rotation steps, each row followed by its count of steps
The counts run from 0 to 201.
[-3.53  2.61  3.10 -2.15 -0.16  2.87  2.23  1.60 -0.07 -1.03  3.14  2.26
 -1.60 -0.97 -2.72  0.85 -3.77 -1.93  0.05  0.39  1.93  0.02  3.73 -5.84
 -0.86  0.80 -1.42  1.71 -1.50  1.73 -2.30 -3.51  2.91 -1.34  2.51  1.05
 -0.11  0.65 -1.18 -1.76  2.89 -0.10  1.73 -4.02 -0.68 -1.48 -0.24  0.15
 -2.02 -4.46  0.35 -0.92 -0.17  1.46 -2.31 -4.85  0.19 -0.17  1.75]  16
[-2.22 -0.59  4.78 -1.21 -0.08  4.00  5.01 -0.16  0.71 -0.88  1.41  1.12
  0.07 -3.24  1.70  0.42 -1.17 -1.75 -0.37  2.49 -1.58  0.38 -0.36 -2.83
  1.97  2.32 -0.74 -3.06 -1.81  2.36 -1.05 -3.52  0.81  0.12 -0.52  2.62
  1.38  1.33  1.02 -3.62 -1.85 -1.12  1.22 -3.20 -4.77 -2.56 -1.71 -1.47
 -1.70 -1.24 -1.20 -0.49  1.86  1.29 -3.73 -4.71  3.69 -0.67  1.21]  110
[-3.00 -0.75  2.92 -3.48  2.38 -2.14  4.77 -1.15  0.10  2.59  1.23 -0.87
 -2.54  0.84 -0.19 -1.20 -2.41 -0.69  0.32  4.23  0.17  0.06  2.09 -1.65
 -0.68 -2.17  1.53 -2.91 -2.20 -0.69 -3.01 -1.00 -0.61 -1.65  3.15  2.13
 -0.03 -1.47  0.88  0.41  2.42 -2.74  0.04 -3.15  0.79 -6.52  1.12  1.47
 -0.07  0.72  2.56  0.35 -2.47  3.26  0.09 -5.99 -0.84  0.74 -2.15]  156
[-2.48 -0.50  5.18  0.38  2.89 -1.22 -3.06 -3.68  1.36 -2.84  1.70  0.46
 -0.17 -0.26 -0.53  0.02 -0.24  4.73 -3.06 -0.42  2.43  2.35 -0.17 -1.15
 -1.37 -0.96 -2.47  0.58 -0.81  1.97 -5.40 -3.19 -0.20  2.06 -0.52  3.39
  0.50 -3.01 -0.35  1.78  2.05  3.30  0.32 -2.55 -3.81 -2.89 -0.34  1.81
  0.62 -0.43  2.82 -2.20 -0.50  1.05 -0.13 -2.69  0.20 -2.36 -1.77]  32
[-2.76 -1.07  4.82 -1.48  5.51  1.61  3.46 -1.61  0.49  1.54 -1.19 -1.52
 -2.33 -2.01 -0.08 -0.54  0.22  0.35 -0.29  1.85 -0.10  0.95 -0.50 -0.27
 -1.33 -3.03  0.31 -2.35 -0.11  3.15 -2.30  0.26  1.39 -1.36  2.95  3.05
  0.20 -4.29 -2.45  0.65  3.15  0.27  0.55 -5.88  0.34 -2.39 -0.45 -0.89
 -0.41  1.00  0.46 -3.89 -3.08 -1.17 -1.98 -2.63 -1.94 -0.43 -1.18]  152
[-0.07  0.89 -0.19 -1.37  1.77  2.19  1.15  0.49  1.17 -4.28  3.24  2.49
  2.24  2.17 -2.13  1.71 -3.14  1.11 -3.15  1.40  2.34  0.71  1.41 -3.52
 -0.74 -0.10 -6.41  1.34  0.22  1.11 -1.82 -1.80 -1.00 -0.96  0.86  2.40
  1.20 -0.26  4.50 -0.88  5.21 -1.68  1.56  2.09 -1.05 -3.81  1.13  0.38
  1.97 -2.84 -0.21  0.79 -3.36  3.84  1.86 -2.70  0.91  0.80  2.76]  132
[-3.13  3.17  3.88 -4.14  0.09  2.25  2.81  0.83  1.39  0.47 -1.09  0.47
  0.84 -0.93  0.85 -0.98 -0.86 -0.59  1.60  2.93  1.94 -0.19  0.35 -3.97
  2.12  4.06 -2.20 -1.24  1.80  1.88 -3.97 -0.60  3.72 -1.71  1.97  2.96
 -2.32 -0.73  0.08 -2.49  6.80 -1.58  2.88 -0.97 -1.51 -2.45  1.24 -2.01
  1.31 -3.43  1.51 -0.80  1.50 -1.02 -0.18 -4.09  2.62  0.73  1.03]  144
[ 1.18  2.85  1.03 -1.85  0.00 -1.72  3.82  0.31  0.46 -1.20  2.10  0.39
  0.44  2.39  0.53 -1.52 -0.35  0.03 -3.16  2.68  4.02 -1.35 -1.99 -4.52
  1.97 -1.07  0.23 -2.42 -2.75  0.69 -1.23 -6.81 -2.61 -0.52  0.24  2.60
  0.70 -0.09  2.12  0.96  4.62 -0.18 -0.17  0.11 -2.16 -4.93  2.47  0.02
  2.68  0.65  1.73 -0.34 -1.75  4.15  2.16 -3.39 -1.10  0.95  0.61]  40
[-0.44 -1.53  4.45  0.47  2.61  2.31 -0.31  0.16 -1.00 -3.21  1.90 -2.35
  0.02 -0.65 -2.28 -0.10  1.10  4.76 -0.93 -0.68  1.18 -0.81 -2.96  0.43
 -0.72 -1.41 -1.95 -3.06  0.05  1.43 -2.33 -0.28  0.92 -2.21  3.08  5.87
 -1.41  2.16 -0.55 -2.55  1.88 -1.64  0.00 -3.59  0.94 -2.72 -1.64 -4.15
 -0.28  1.73  1.04 -2.54 -3.52  0.99 -4.32 -4.28  1.04  0.18  0.31]  118
[-1.78 -1.61  4.22  2.36  3.55  1.06  0.96 -1.38  2.57 -3.88  2.09  0.36
  0.16  1.62  0.32  1.06 -2.57  3.44 -2.21 -1.94  0.42  1.73  3.97 -2.91
 -1.74 -0.66 -1.52 -2.25 -3.23  1.68 -1.54 -5.12  1.04  2.14  1.02  1.66
  2.64 -2.04  1.75  1.28 -1.99  2.12 -2.68 -4.63 -0.85 -2.35 -1.20  0.42
 -0.77 -1.20 -0.48 -0.92 -4.13  2.23  0.67 -3.55 -0.70 -1.57 -0.62]  164
[ 0.29  1.26  1.55 -1.52 -2.42  0.20  4.28  1.10  0.87 -2.15  4.93  1.92
  0.50  0.23 -1.48  4.31 -2.59  1.48  0.91 -0.09  1.40 -1.48 -0.42 -3.98
 -0.34 -1.23 -1.08 -2.00 -3.14  3.15 -3.38 -4.70 -1.03  1.21  0.71 -1.15
  0.64 -1.98  2.07  0.52 -2.36  1.62 -1.33 -3.49 -1.18 -5.74  0.99 -0.94
  1.42  0.37  3.70  0.31  0.36 -0.27  2.53 -5.47 -0.23  2.95  1.15]  74
[-0.42 -2.45  4.02  1.80  4.73 -0.13  2.19 -0.61  3.14 -1.76  0.27 -0.52
  2.92  3.07  1.73 -0.26  0.46  5.23 -3.05  0.92  2.75  0.18 -2.16 -1.34
 -0.75 -2.29 -1.15 -3.82 -0.52  1.23 -1.86 -3.23 -1.32 -0.02  0.40  3.66
  0.98 -1.92  1.39  2.28  2.77  0.23 -1.33 -2.69 -1.45 -4.69  1.08 -0.44
  2.12  0.62  0.53 -0.92 -3.19  1.92  2.68 -1.81 -1.58 -0.34 -1.34]  36
[-1.21  1.14  4.15 -2.68  1.99  2.47  1.94  1.90  0.33 -1.29  2.45 -2.96
 -0.32 -0.94  4.05  0.31  1.64  1.23 -1.77  0.75  0.70  0.79  0.32 -0.60
  4.01  1.24 -0.98 -4.71  1.00  1.57  2.11 -2.79  4.08 -2.61  3.24  3.48
 -2.31  0.22  2.53 -1.62  3.95 -2.03 -2.58 -1.37  1.74 -2.68  0.29 -3.17
  0.09  0.08 -2.94 -1.46 -3.50 -1.10 -0.47 -3.40 -0.24 -2.32  1.13]  53
[ 0.72  1.35  0.23 -0.72  2.22  3.66  1.93  0.36  3.31 -2.65  0.14  2.15
  0.67 -0.37  0.25  0.56  0.83  3.49 -0.83 -2.62  2.82  0.55  2.14 -2.19
 -0.24 -0.95 -2.46 -0.54 -0.27  4.25 -1.51 -3.93  1.18 -0.11  0.87  1.24
  3.08 -1.71  3.78 -0.39  5.36 -0.45  2.79 -2.40 -1.68 -1.60 -1.10 -3.10
  2.79 -0.83 -4.43 -2.60 -3.20  0.65 -1.77 -1.26 -0.28 -0.13  2.43]  135
[-1.69  0.30  6.66 -0.27  1.08  1.87 -0.18  1.08 -0.56 -3.32  2.08  0.71
  0.53 -1.81 -3.84  2.54 -1.69 -0.14  1.45 -0.56  0.16 -0.10 -2.20 -1.79
  0.18  0.46 -4.69 -1.18 -1.47  1.67 -2.69 -2.79  1.92  0.07  1.58  4.74
 -2.49  0.57 -2.56 -2.56 -1.03 -0.21 -0.04 -3.38 -2.08 -2.48 -0.87  0.21
 -2.49 -0.29  3.51 -0.13  0.37 -0.15 -1.77 -4.81  3.24  0.06  1.63]  114
[-3.09 -1.44  6.15 -4.08 -0.41 -2.76 -0.04 -2.34  0.45 -1.64  2.01  0.14
 -0.05 -3.24  0.90  2.46  0.95  1.82  0.03  1.24 -1.93  0.68 -0.36  1.42
 -0.64 -0.09 -0.82  1.04 -0.29  3.87 -5.24 -0.03  1.17 -0.82  1.43  4.28
 -1.94 -2.75  3.44 -0.59  0.77 -0.69 -1.94 -1.05 -0.11 -4.43 -2.03  1.60
 -1.68  1.10  2.86 -0.59 -0.73 -2.86 -1.15 -3.57 -1.80 -2.52 -0.42]  61
[-1.81 -1.38  2.97 -3.06  2.81 -3.17  0.11 -0.47  2.29 -1.92  1.14  2.93
 -3.30 -4.22 -0.21  0.57 -0.15  1.02 -1.80  0.06  4.24  1.65  0.93 -1.35
 -0.56 -0.20 -1.33  2.60  1.55  3.93 -1.53 -4.29  1.22 -0.16  1.34  4.52
  0.80 -5.07 -0.03 -2.36  3.46  1.13  1.17  1.70 -4.30 -2.26 -0.33  3.12
  0.61 -0.21  0.89 -0.67 -1.75  2.09 -0.44 -2.83 -1.51 -3.35 -0.14]  96
[-0.17  3.31  2.90 -1.59 -2.31  0.17 -1.16  0.36 -1.16 -0.74  4.00 -0.34
  0.80  0.58  1.66  0.72  1.00  4.11 -1.88  0.08  2.80  0.86 -0.26 -2.72
  3.89  0.60 -1.18 -2.37 -2.12  0.13 -2.21 -5.69 -0.49  2.47 -0.88  2.80
  1.27  1.00  3.55 -1.15  2.27  1.42 -0.56  0.45 -1.14 -5.15  1.96 -1.67
  0.76  1.00  2.98 -1.98  1.53  1.37  0.06 -4.97  2.92 -0.65  1.62]  172
[-0.83 -2.38  4.13  1.52  5.57  0.21  3.09 -2.59  2.27 -2.55  1.89 -1.24
  2.72  3.63  0.88  0.24 -0.80  3.53 -3.11  3.74  1.51  0.99 -2.25 -2.07
 -0.38 -0.89 -2.90 -3.95 -0.73  0.34 -1.63 -0.86 -2.02  0.35 -0.77  3.01
  0.11 -2.85  0.35  1.69  2.74  0.60 -1.16 -0.88 -2.60 -4.92  1.38  1.75
  2.71 -0.25  0.51  0.07 -2.69  2.41  3.06 -1.69  0.03 -0.14 -0.83]  35
[-1.73 -2.78  2.65 -1.95  0.84 -3.20  0.79 -1.84  2.41 -1.88  0.83  0.74
 -1.64 -4.65  1.12 -0.53  0.40  2.67 -2.60  1.29  3.28  1.72  0.80 -0.53
 -1.62  0.57 -0.03  1.73  1.23  3.20 -1.63 -3.60  0.37 -1.15  1.57  3.90
  0.44 -4.96  2.14 -2.80  3.89  2.38  0.92  2.86 -2.88 -0.67 -0.97  1.76
  0.31 -0.57  0.46  0.03 -3.48  1.71 -1.77 -2.80 -1.60 -2.84 -0.73]  95
[-2.57 -0.26  3.36 -1.68 -0.98  0.61  2.97  0.42  2.30 -2.07  0.43  1.73
  1.46 -2.38 -0.35 -0.62 -3.18  2.26 -0.77  0.28  1.18 -0.47  2.76 -4.19
 -2.78  1.64  1.30  1.25 -2.31  2.29 -2.58 -4.10  2.81 -3.66  2.94  2.83
 -0.95 -2.02  0.97 -1.99  4.03  0.75  1.24 -2.19  0.58  0.54 -2.72 -1.53
 -1.16 -3.76  0.26  0.55 -2.14 -1.11 -2.73 -4.73 -2.83 -1.42  2.45]  14
[-1.24  2.11  0.97  1.35  0.27  3.63  3.65  0.73 -0.23 -1.68  4.38 -2.87
 -1.64 -1.06  1.00  1.13 -1.79  1.70 -1.73  0.94  3.55 -0.24 -0.18 -4.93
  0.45  3.82 -4.08 -3.07  1.94  0.20 -2.84 -4.08  0.39 -1.99  0.26  0.85
 -0.83  0.38 -1.01 -3.17  0.84  2.77  0.67  0.37 -2.64 -1.94  1.35 -0.84
  1.07 -4.28 -0.05 -1.60 -2.05  0.07 -0.17 -3.72  3.39  2.25  1.05]  81
[ 0.32 -0.01  2.41 -3.50 -0.10  0.39  5.04  0.74  1.19 -0.32 -0.31  1.85
  1.21 -2.48 -3.54  1.40 -2.01  0.11  1.45 -0.59 -0.12 -1.05 -0.26 -2.33
 -2.67 -0.68  0.06  1.02 -3.15  3.52 -1.79 -2.67 -0.43 -0.08  1.54  3.24
 -0.39 -5.63  2.51  1.33  4.87 -0.51  3.14 -1.15 -0.74 -3.29  1.59  0.41
 -1.28  0.53  4.54  0.99 -2.41 -0.96  0.06 -2.73 -2.67  0.90  2.39]  9
[-1.25 -1.60  6.54  1.60  1.31  3.60  3.90 -0.24 -0.15 -2.92  3.51 -2.55
  1.47  1.29 -0.78  0.87 -0.69  1.74 -1.09  0.93 -2.20 -0.48 -2.76  0.16
  0.76  1.14 -3.63 -4.81 -1.44  0.14 -0.53  0.04  1.34 -2.84  0.90  4.27
 -3.24  1.43 -1.76 -2.32  0.87 -1.84 -1.15 -2.26 -0.52 -2.85 -0.69 -0.63
 -0.40  0.94  0.18  1.02 -1.17  0.86 -0.65 -5.78  3.52  0.43  0.35]  116
[-3.66  0.57  5.28 -3.12  3.04  4.15  2.23  0.68 -1.26  1.68  3.34 -1.05
 -0.62 -2.25 -0.87  2.63 -1.87  1.23 -1.54  2.03  0.69  2.34 -0.41 -2.67
 -0.83 -0.90 -3.04  1.40  0.55  2.33 -1.38  1.36  3.05 -1.00 -0.29  3.66
 -2.35 -1.43 -2.59 -0.68  5.45 -0.82  2.19 -1.33 -0.71 -4.21  1.36  1.19
 -2.07 -1.41  2.05 -2.19  0.12 -0.10 -0.62 -2.84 -0.89 -0.86  1.76]  149
[-2.39  1.40  3.93 -2.45  0.87 -2.97  3.71 -1.78 -1.62  1.37  2.39  0.11
 -1.70 -0.20 -2.50 -0.05 -1.29 -0.74 -0.42  3.29  0.66  0.60  0.08 -1.95
 -1.33 -2.95  0.60 -0.56 -2.21  0.63 -2.53 -0.60  0.95 -0.85  2.63  2.60
 -1.46 -3.31 -0.91  0.58  3.47 -0.84 -0.44 -3.04  1.72 -6.45  0.84  2.88
 -0.19  2.30  5.47 -0.26 -1.47  1.38  1.71 -5.92 -1.42 -0.47  0.16]  155
[-2.49 -1.17  2.18 -1.26  0.05  1.50  5.59  0.80  2.91 -0.67 -1.20  0.50
  2.29 -1.86  0.80 -1.46 -3.92  1.12 -0.04  1.98  0.61 -0.46  2.31 -3.59
 -4.02  2.08  1.83 -0.91 -1.98  1.71 -2.58 -2.55  1.17 -4.47  4.41  2.41
 -0.92 -1.55  2.58 -1.66  3.93 -1.09  1.81 -2.05  0.48 -0.37 -2.27 -2.28
 -0.63 -3.87 -0.18  1.24 -3.27  0.01 -2.80 -3.31 -2.22  1.23  1.17]  13
[-1.09  2.97  3.39  1.79  2.71  0.75  1.99 -0.64  0.62 -2.11  0.04 -1.45
  1.61  2.89  1.39 -0.98  1.13  2.78 -0.48  0.79  1.77 -0.72 -0.45 -3.07
  3.02  1.67 -0.47 -6.90 -2.18  1.47 -1.87 -4.74 -0.58  1.52  2.07  3.06
  3.75 -0.24  2.85 -0.61  0.68  1.59 -2.09 -4.64 -0.22 -2.43  0.38 -4.35
  2.30  0.52 -0.64 -2.54 -2.94  1.00 -0.02 -2.91  2.60  0.95  0.07]  169
[-2.28 -1.13  2.59 -2.00  0.72  1.97  4.41 -0.37  0.64 -3.63  5.99 -0.13
 -0.07  0.43  0.72  3.60 -2.24  0.05 -3.59  3.59  0.63 -0.98 -0.50 -2.33
 -0.07 -1.63 -1.99 -1.01 -3.35  4.63 -2.21 -0.09 -0.81 -0.30  0.15  0.52
  0.69  0.58  2.66  1.72 -0.35  0.82  1.37 -0.17 -0.14 -6.36 -0.53  0.61
  2.47 -3.29 -1.50 -1.19 -1.33  2.40  0.01 -2.97 -2.63  0.44 -0.22]  69
[ 0.71 -0.07  1.44 -3.74  0.51 -3.48  1.50 -0.29 -0.84  1.53  3.42  0.02
 -1.72 -1.46 -0.83  0.95  0.30  2.56 -0.53  1.63  3.25  1.95 -0.45  0.94
  1.36 -0.66 -1.99 -0.06  2.13  0.61 -1.89 -1.05  1.15 -0.97  1.70  2.78
 -1.12 -4.03  1.81 -3.87  4.41 -0.02 -0.25  3.69 -0.86 -5.37  2.54  1.42
  1.88  2.38  4.45 -0.38 -2.21  1.56  0.96 -4.97  0.46 -0.04  0.22]  91
[-2.48 -0.50  3.22 -1.65  1.78  2.17  2.38 -1.94  1.35 -4.88  0.97 -2.02
 -0.25  0.85 -0.40 -1.13  0.47  3.66 -2.96  0.33  1.16  0.77 -1.01  0.88
 -0.87  0.73 -3.36 -3.00  0.68  1.48  0.54 -1.16  1.56 -3.40 -0.34  4.63
 -2.54 -2.46  1.51 -0.04  6.64 -0.79  3.31  2.73 -2.85 -0.92  2.20  0.94
  2.66 -0.95 -1.25  0.20 -3.27  0.85 -0.08 -1.63  1.64  0.09  0.09]  1
[ 1.40 -2.49  2.12  0.32  0.35  0.26  2.31 -3.57 -0.75 -0.58  2.17 -0.36
  0.22 -2.27 -1.65  0.95  0.98  4.82 -1.66 -2.62 -1.66  1.71 -0.53 -0.09
 -3.20 -3.69 -2.08  0.39 -1.08  1.32 -4.63 -2.95 -2.90 -0.77  0.92  3.41
  0.17 -2.26  3.28 -0.55  2.41 -1.03 -0.18 -0.61 -3.71 -5.09 -1.72  2.12
 -0.85  3.23  1.31 -1.29 -2.83 -0.70 -3.98 -2.53  0.30  0.66 -0.47]  124
[ 0.04  0.66  3.78 -2.95  1.48 -1.26  4.91  2.26  2.48 -2.11  2.21  3.03
  1.93 -0.82 -1.79  1.57 -0.93 -2.50 -0.75  4.39  0.83 -2.84 -0.55 -2.64
  1.70  0.49 -1.46 -0.20 -3.04  5.15  2.23 -1.25  0.82  0.96  2.59  3.35
  3.00 -3.15  1.59 -4.36  1.79  0.64  0.57 -0.68  1.69 -3.65 -0.33 -2.33
  1.09  0.02  0.78  1.60 -1.68  2.76  0.71 -4.12 -1.06 -0.63  2.50]  103
[ 1.20  3.53  2.74 -0.29 -1.19  0.22 -0.81 -0.78 -1.97 -1.72  2.77 -1.30
  1.92 -0.09  1.06  0.41  1.23  4.29 -1.30 -0.51  2.10 -0.25  0.27 -2.42
  1.79  1.78 -0.58 -3.33 -3.14  1.15 -1.63 -5.18 -0.51  3.13 -0.21  4.76
  1.88  0.01  4.09 -1.22  2.14  2.59 -1.41 -0.28  0.30 -3.14  1.03 -2.12
  0.08  1.31  3.72 -1.91 -0.29  0.46 -0.93 -4.27  2.20  0.14  3.11]  171
[-2.57  2.59  3.09 -3.16  0.75 -1.48  0.77  1.19  0.99 -4.09  1.39  2.51
 -0.95 -1.86 -1.80  2.34 -2.99 -1.69  1.91 -0.37  0.59 -1.91  2.50 -3.01
  0.09  2.73 -2.91  0.70 -0.35  2.67 -2.44 -2.20  1.66  0.59  3.26  3.11
  0.05 -1.87  3.62 -1.29  0.67 -1.11 -1.56  0.46  1.87 -2.97 -0.32  0.90
 -0.46 -4.23  1.60  0.76 -4.37 -0.22  0.98 -3.73  0.22  0.31  0.69]  195
[ 0.55  0.74  2.98  0.10  3.33 -0.98  1.61 -0.13 -0.29  1.00 -0.45 -2.82
 -2.09 -2.54 -0.75  0.62  1.56  2.76  1.10 -0.68  2.08 -0.08 -1.29 -0.52
  0.01  0.55 -1.74 -2.71  3.25  1.63 -3.06 -2.25 -0.09 -0.29  1.33  4.07
  0.59 -6.29  0.83 -3.66  4.21  1.54 -1.53 -0.08 -0.16 -2.76  2.01 -1.43
  1.76  3.41  3.34 -2.66 -4.77 -1.11 -1.44 -2.52  0.34  1.13 -0.04]  89
[ 0.09  0.32  2.46  0.20 -0.17  1.18  1.18 -1.81 -3.56 -1.77  5.88 -0.15
 -0.96 -0.74 -3.78  0.64  1.95  1.17 -3.68  2.01  0.10  0.27 -4.35 -1.44
  0.27 -3.35 -3.00  0.05 -2.18  1.46 -3.15 -1.16 -1.01 -2.30  1.78  5.15
 -0.25  1.64 -1.33 -2.30  3.86 -0.64  0.21  0.05 -0.16 -4.78 -1.46 -0.47
  0.72  2.58  0.73 -2.48 -0.71  1.58 -3.19 -4.32  1.56  1.10  0.83]  120
[-2.93  2.31  3.31 -3.17  0.89  0.85  2.38  0.54  0.79 -3.30  3.68  0.53
  0.63  0.89 -1.24  3.63 -3.88 -2.44 -0.10  2.15 -0.22 -1.93  3.50 -3.08
  0.86  2.99 -3.06 -0.78 -1.47  2.50 -0.47 -1.96  2.33 -0.98  3.27  2.49
 -0.20 -1.01  3.34 -2.07  0.34 -0.55 -0.45  0.86  2.08 -3.22  0.37  0.89
  0.79 -4.47  0.28  1.56 -3.43  0.98  1.61 -4.44  1.06  0.16  0.99]  196
[-3.11  2.32  3.79 -2.60  0.34  2.88 -0.46  1.55 -1.01 -3.42  4.29 -0.36
 -0.26 -3.79 -0.54  3.24 -0.60  2.48 -0.77  0.23  0.23 -1.58  1.83 -0.90
  0.98 -0.25 -1.73 -0.38 -1.49  6.61 -1.37  0.51  2.62  1.80  1.28  2.71
  2.24 -0.90  2.67 -1.77  0.37  2.50  0.62 -1.68  2.46 -2.17 -2.06 -3.18
  0.47 -2.82 -1.12 -2.28 -1.42 -0.57 -3.29 -3.32 -1.08 -1.10  1.96]  200
[-0.41  0.18  4.84 -0.66 -0.23  0.71  0.15 -1.25  1.06 -0.80  1.12 -0.46
  1.76 -2.78  4.29 -0.18  2.85  5.27 -2.28 -1.56  2.61  1.80 -2.25 -2.54
  0.86  0.93 -0.43 -1.23  1.68  2.32 -4.54 -5.99  0.04  0.04 -1.17  4.31
 -1.57 -1.65  1.39 -0.62  2.59  2.07 -1.25 -0.41 -4.72 -1.16 -1.03 -1.13
  0.08 -0.12  0.18 -2.52  0.84 -2.41 -1.09 -1.80  0.79 -2.22 -0.03]  176
[-0.48 -0.08  3.26  0.05 -0.16  2.63  1.75 -1.83 -0.04 -0.97  0.85 -1.64
  1.91 -2.50  5.97 -0.57  2.40  4.00 -2.77  0.65  0.79  1.82 -1.88 -2.82
  1.71  2.08 -0.12 -2.99  0.96  1.16 -3.51 -3.70 -1.08  0.41 -1.35  4.41
  0.92 -0.46  3.30 -0.82  1.87  0.40 -0.67  0.07 -5.51 -1.90 -0.37 -1.43
  0.43  0.13 -0.55 -2.14  0.14 -1.84 -1.28 -1.65  2.09 -1.22  0.42]  175
[-0.87 -0.80  2.42  1.49  1.28  4.32  1.58  1.29 -0.07 -0.77  3.45 -2.16
 -1.45 -2.21  1.80  2.54 -1.07  5.95 -1.85 -4.34  4.15  2.00  0.16 -2.09
 -1.06  0.64 -3.07 -3.02  2.90  1.51 -1.54 -4.02  2.81 -1.11  0.43  0.94
 -1.36 -1.26 -0.04 -2.28  1.09  2.75 -0.59 -0.51 -2.19 -1.91  0.37 -2.13
  0.15 -0.70 -0.16 -2.90 -2.44 -0.69 -0.83 -4.09  0.64  0.18  0.46]  83
[ 0.33 -1.39  1.74  0.56  2.45  1.87  3.25 -4.32 -2.10 -1.22  1.88 -1.93
 -3.10 -1.39 -1.51 -0.37  1.22  3.04 -1.29 -1.46 -1.43  1.05 -0.71 -0.39
 -2.51 -2.98 -2.06 -2.11  0.08  0.93 -4.02 -2.82 -2.60 -1.35  0.84  3.11
  0.59 -1.45  2.05  0.74  2.25 -1.53  0.47 -1.34 -4.99 -3.76 -1.12  1.72
 -0.59  3.06  0.09 -2.34 -4.08  0.47 -4.25 -2.62  1.47  1.75 -0.90]  123
